Small tables with named rows and columns. After each table, cells are looked up by row and column.

dig
         foz  geg  pove  bemafid  nov  senosab
sipabaf  0.6  0.7   0.9      0.4  0.5      0.3
gizame   0.6  0.7   0.5      0.6  0.7      0.4
val      0.4  0.4   0.0      0.4  0.4      0.7
bitatek  0.6  0.6   0.9      0.4  0.5      0.4
rised    0.6  0.5   0.9      0.4  0.3      0.6
les      0.6  0.6   0.4      0.4  0.6      0.4
zor      0.6  0.6   0.9      0.5  0.6      0.5
nuker    0.5  0.5   0.3      0.6  0.6      0.7
vug      0.6  0.7   0.7      0.4  0.5      0.3
gupato   0.5  0.8   0.2      0.6  0.7      0.5

val, geg: 0.4
zor, foz: 0.6
les, nov: 0.6
sipabaf, bemafid: 0.4
gizame, pove: 0.5
nuker, foz: 0.5

raf:
,vivuk,nazef,zedut,piv
lopabe,132,178,62,149
fimol,132,86,155,107
lov,112,147,85,149
navek,120,237,47,152
rineliz,137,143,121,113

zedut of lopabe is 62
vivuk of navek is 120
piv of navek is 152
zedut of lov is 85
nazef of lopabe is 178
zedut of fimol is 155
nazef of fimol is 86
zedut of navek is 47
piv of rineliz is 113
Which row has the largest piv? navek

kamile:
	fibomid	taze	tena	fet	gusa	zas	gub
lunefez	3.7	6.4	4.6	4.6	2.8	6.0	4.0
mip	2.4	2.8	5.3	5.3	3.5	3.0	2.2
fid	2.4	4.5	5.6	5.6	2.6	4.7	4.6
nusi	4.2	1.0	5.0	5.0	6.2	1.8	3.8
vulo	6.9	5.8	3.6	3.6	6.1	5.5	5.6
kob	6.5	5.7	2.7	2.7	5.5	4.9	0.7
mune	3.3	2.8	5.3	5.3	4.4	3.2	4.1
moritud	4.6	3.3	5.7	5.7	5.5	4.1	8.7

nusi, taze -> 1.0
mip, tena -> 5.3
vulo, fibomid -> 6.9
kob, fibomid -> 6.5
moritud, gub -> 8.7
mune, tena -> 5.3
mip, gusa -> 3.5
nusi, gub -> 3.8
kob, fet -> 2.7
nusi, fibomid -> 4.2
moritud, gusa -> 5.5
mip, fibomid -> 2.4
vulo, gusa -> 6.1
fid, fet -> 5.6
vulo, taze -> 5.8
moritud, taze -> 3.3
fid, zas -> 4.7
Which row has the largest gusa? nusi

Table golip
	pota	ded	nizugep	karamos	mosifab	tosifu	nofalo
kikud	913	248	-27088	-76316	46471	-2703	29761
poz	-41782	-34451	-18490	-65705	28609	-11917	-38536
gilam	-65636	-18278	-10837	24663	-19823	-22293	-20722
pem	-3738	-5462	-17722	65834	-30180	-8698	-3679
dabig	-26138	5863	-19250	28468	-6546	-10405	25961
peko	14052	-14677	-25185	-75207	36544	-4152	-2742
febo	28747	-21472	-21311	106	-18020	-12092	-31051
mefus	-69825	-31301	-13828	-15553	5270	-16835	-37245
pog	-53269	-35973	-9557	24760	-27573	-22247	-56781
bup	-31505	-38292	-18059	-55425	18070	-13237	-48867
baboti	-6235	-26635	-21647	-77572	35568	-6949	-24403
miv	-26575	1706	-25690	-59640	50871	108	34173
zefo	-45410	-3007	-23690	-44233	38021	-5347	23500
ranirik	14006	6012	-26044	3209	6480	-2876	28334

dabig, karamos: 28468
pog, nofalo: -56781
dabig, ded: 5863
pem, nofalo: -3679
febo, karamos: 106
kikud, nizugep: -27088
zefo, nizugep: -23690
bup, mosifab: 18070
pem, karamos: 65834
mefus, ded: -31301
pog, karamos: 24760
pem, nizugep: -17722
miv, ded: 1706
gilam, pota: -65636
febo, nizugep: -21311
mefus, karamos: -15553
Which row has the largest tosifu? miv

